In the data rows, zero lies at 7.5, halfway between 7 and 8.
Here are some points, each followed by its number:
np.array([8, 12, 9, 4, 8, 12, 7, 11, 4, 4, 7, 6]) 0
np.array([6, 5, 10, 8, 14, 9, 9, 8, 6, 5, 8, 8]) 1
np.array([6, 5, 4, 9, 2, 4, 5, 8, 8, 7, 4, 6]) 2
np.array([5, 5, 3, 6, 5, 3, 5, 12, 7, 9, 4, 6]) 3
np.array([9, 6, 9, 12, 12, 7, 7, 9, 15, 9, 6, 8]) 4
np.array([10, 8, 10, 5, 13, 8, 8, 5, 6, 7, 8, 11]) 5
np.array([7, 8, 7, 11, 7, 9, 9, 8, 10, 10, 10, 12]) 6
np.array([11, 7, 10, 10, 0, 6, 9, 2, 9, 10, 13, 7]) 7
np.array([11, 10, 10, 8, 8, 8, 9, 9, 4, 11, 11, 9]) 8
np.array([11, 8, 9, 6, 13, 8, 8, 5, 6, 8, 8, 10]) 9
np.array([9, 7, 7, 11, 4, 10, 7, 10, 10, 9, 9, 7]) 10
np.array([7, 5, 9, 8, 6, 11, 10, 5, 8, 6, 8, 9]) 11
np.array([4, 5, 5, 9, 2, 3, 5, 3, 7, 9, 6, 6]) 12
np.array([7, 10, 4, 7, 7, 12, 9, 13, 5, 5, 8, 6]) 13
np.array([9, 9, 9, 7, 7, 11, 9, 5, 12, 7, 11, 9]) 14
np.array([8, 5, 3, 7, 8, 4, 5, 8, 15, 6, 5, 7]) 15
np.array([5, 7, 8, 5, 6, 9, 7, 10, 4, 3, 5, 7]) 16
np.array([6, 8, 11, 5, 6, 6, 9, 3, 7, 10, 11, 11]) 17
np.array([13, 7, 8, 12, 7, 12, 8, 3, 4, 9, 10, 6]) 18
np.array([4, 11, 5, 1, 9, 9, 8, 8, 6, 4, 9, 8]) 19
np.array([7, 8, 6, 11, 7, 10, 9, 8, 11, 11, 11, 12]) 20
np.array([11, 8, 9, 5, 15, 9, 8, 9, 8, 11, 8, 11]) 21
np.array([4, 10, 5, 0, 5, 8, 8, 7, 5, 5, 5, 6]) 22
np.array([7, 8, 6, 11, 11, 7, 10, 6, 9, 10, 9, 11]) 23
np.array([9, 12, 9, 3, 4, 12, 8, 11, 2, 1, 7, 5]) 24
np.array([8, 7, 8, 5, 5, 9, 7, 7, 10, 8, 5, 7]) 25
np.array([8, 7, 9, 7, 10, 8, 8, 8, 4, 9, 13, 7]) 26
np.array([6, 11, 7, 12, 9, 10, 8, 10, 12, 4, 9, 5]) 27
Which three points above are nearest to each new point? Their numbers follow each, smallest number first.
np.array([9, 7, 6, 12, 5, 10, 8, 8, 12, 9, 11, 7]) 6 10 20
np.array([4, 10, 9, 7, 6, 8, 7, 5, 3, 6, 6, 9]) 11 16 22
np.array([10, 9, 10, 2, 2, 9, 8, 4, 2, 7, 10, 11]) 8 11 17
np.array([6, 5, 3, 6, 5, 3, 5, 12, 7, 10, 4, 6]) 2 3 12
np.array([7, 8, 6, 12, 11, 6, 10, 5, 9, 11, 10, 12]) 6 20 23
np.array([8, 7, 8, 5, 4, 10, 6, 8, 9, 8, 5, 7]) 10 11 25
np.array([5, 7, 9, 8, 7, 6, 10, 4, 7, 8, 10, 11]) 11 17 23
np.array([7, 5, 5, 8, 9, 3, 5, 11, 8, 7, 5, 6]) 2 3 15
np.array([10, 6, 10, 13, 13, 7, 8, 9, 14, 9, 7, 8]) 4 6 23
np.array([5, 5, 3, 6, 6, 3, 5, 12, 7, 10, 5, 6]) 2 3 15
np.array([9, 8, 10, 2, 2, 9, 8, 5, 3, 7, 9, 10]) 11 17 25
np.array([7, 8, 6, 12, 14, 8, 8, 3, 9, 12, 6, 8]) 4 9 23
np.array([10, 9, 9, 8, 8, 7, 8, 9, 5, 10, 10, 8]) 8 9 26
np.array([3, 9, 6, 13, 0, 5, 8, 10, 6, 6, 5, 8]) 2 10 12
np.array([6, 5, 4, 8, 3, 6, 5, 8, 10, 9, 5, 5]) 2 3 12
np.array([9, 5, 3, 3, 9, 2, 4, 10, 14, 9, 3, 6]) 3 15 25
np.array([6, 10, 7, 12, 8, 10, 8, 9, 11, 4, 9, 6]) 10 14 27
np.array([3, 9, 6, 8, 8, 6, 9, 10, 6, 3, 4, 8]) 13 16 19
np.array([6, 10, 6, 4, 11, 6, 7, 5, 5, 5, 8, 7]) 5 9 19
np.array([6, 5, 3, 9, 0, 3, 5, 10, 8, 6, 5, 6]) 2 3 12
np.array([6, 4, 5, 6, 7, 0, 5, 13, 7, 7, 4, 5]) 2 3 15
np.array([7, 5, 10, 9, 6, 11, 10, 5, 9, 6, 8, 9]) 11 14 25
np.array([5, 7, 9, 5, 5, 9, 8, 10, 4, 4, 5, 7]) 0 16 22
np.array([5, 5, 4, 9, 1, 3, 4, 8, 8, 7, 3, 5]) 2 3 12
np.array([9, 8, 9, 9, 10, 8, 8, 9, 14, 8, 9, 7]) 4 14 27
np.array([11, 8, 9, 10, 1, 7, 9, 2, 9, 9, 13, 7]) 7 14 17
np.array([9, 7, 8, 9, 7, 7, 7, 11, 10, 10, 9, 6]) 6 10 25
np.array([7, 6, 9, 13, 8, 9, 7, 2, 2, 13, 11, 7]) 8 18 26
np.array([8, 7, 5, 11, 6, 10, 8, 11, 6, 9, 10, 7]) 6 10 13
np.array([6, 7, 8, 5, 4, 9, 7, 10, 5, 4, 5, 6]) 16 22 25
np.array([7, 12, 9, 9, 10, 8, 7, 10, 5, 6, 8, 6]) 0 13 26
np.array([7, 7, 10, 5, 7, 6, 9, 3, 8, 10, 11, 11]) 11 14 17
np.array([4, 8, 7, 9, 9, 9, 6, 8, 3, 2, 5, 5]) 0 1 16
np.array([6, 11, 7, 12, 9, 10, 8, 10, 13, 5, 8, 5]) 4 10 27
np.array([3, 4, 5, 9, 2, 2, 5, 2, 7, 10, 6, 6]) 2 3 12
np.array([9, 7, 8, 9, 7, 7, 7, 11, 10, 10, 10, 6]) 6 10 25
np.array([6, 8, 8, 11, 11, 7, 10, 0, 10, 10, 10, 11]) 6 17 23
np.array([6, 5, 4, 5, 11, 2, 4, 7, 8, 12, 5, 5]) 2 3 15
np.array([9, 7, 10, 13, 13, 7, 7, 9, 14, 10, 7, 8]) 4 6 23
np.array([9, 8, 7, 10, 5, 11, 7, 10, 9, 9, 9, 7]) 6 10 20
np.array([12, 9, 9, 9, 6, 8, 8, 6, 4, 7, 11, 9]) 8 18 26
np.array([7, 11, 3, 7, 6, 13, 9, 13, 4, 5, 8, 5]) 0 13 24
np.array([8, 7, 8, 4, 7, 6, 9, 6, 9, 11, 10, 10]) 14 17 25
np.array([9, 7, 8, 5, 4, 9, 7, 7, 10, 9, 5, 7]) 10 11 25
np.array([9, 8, 7, 10, 5, 10, 7, 10, 10, 9, 9, 7]) 6 10 20
np.array([8, 6, 5, 9, 5, 9, 8, 8, 12, 10, 10, 6]) 6 10 20
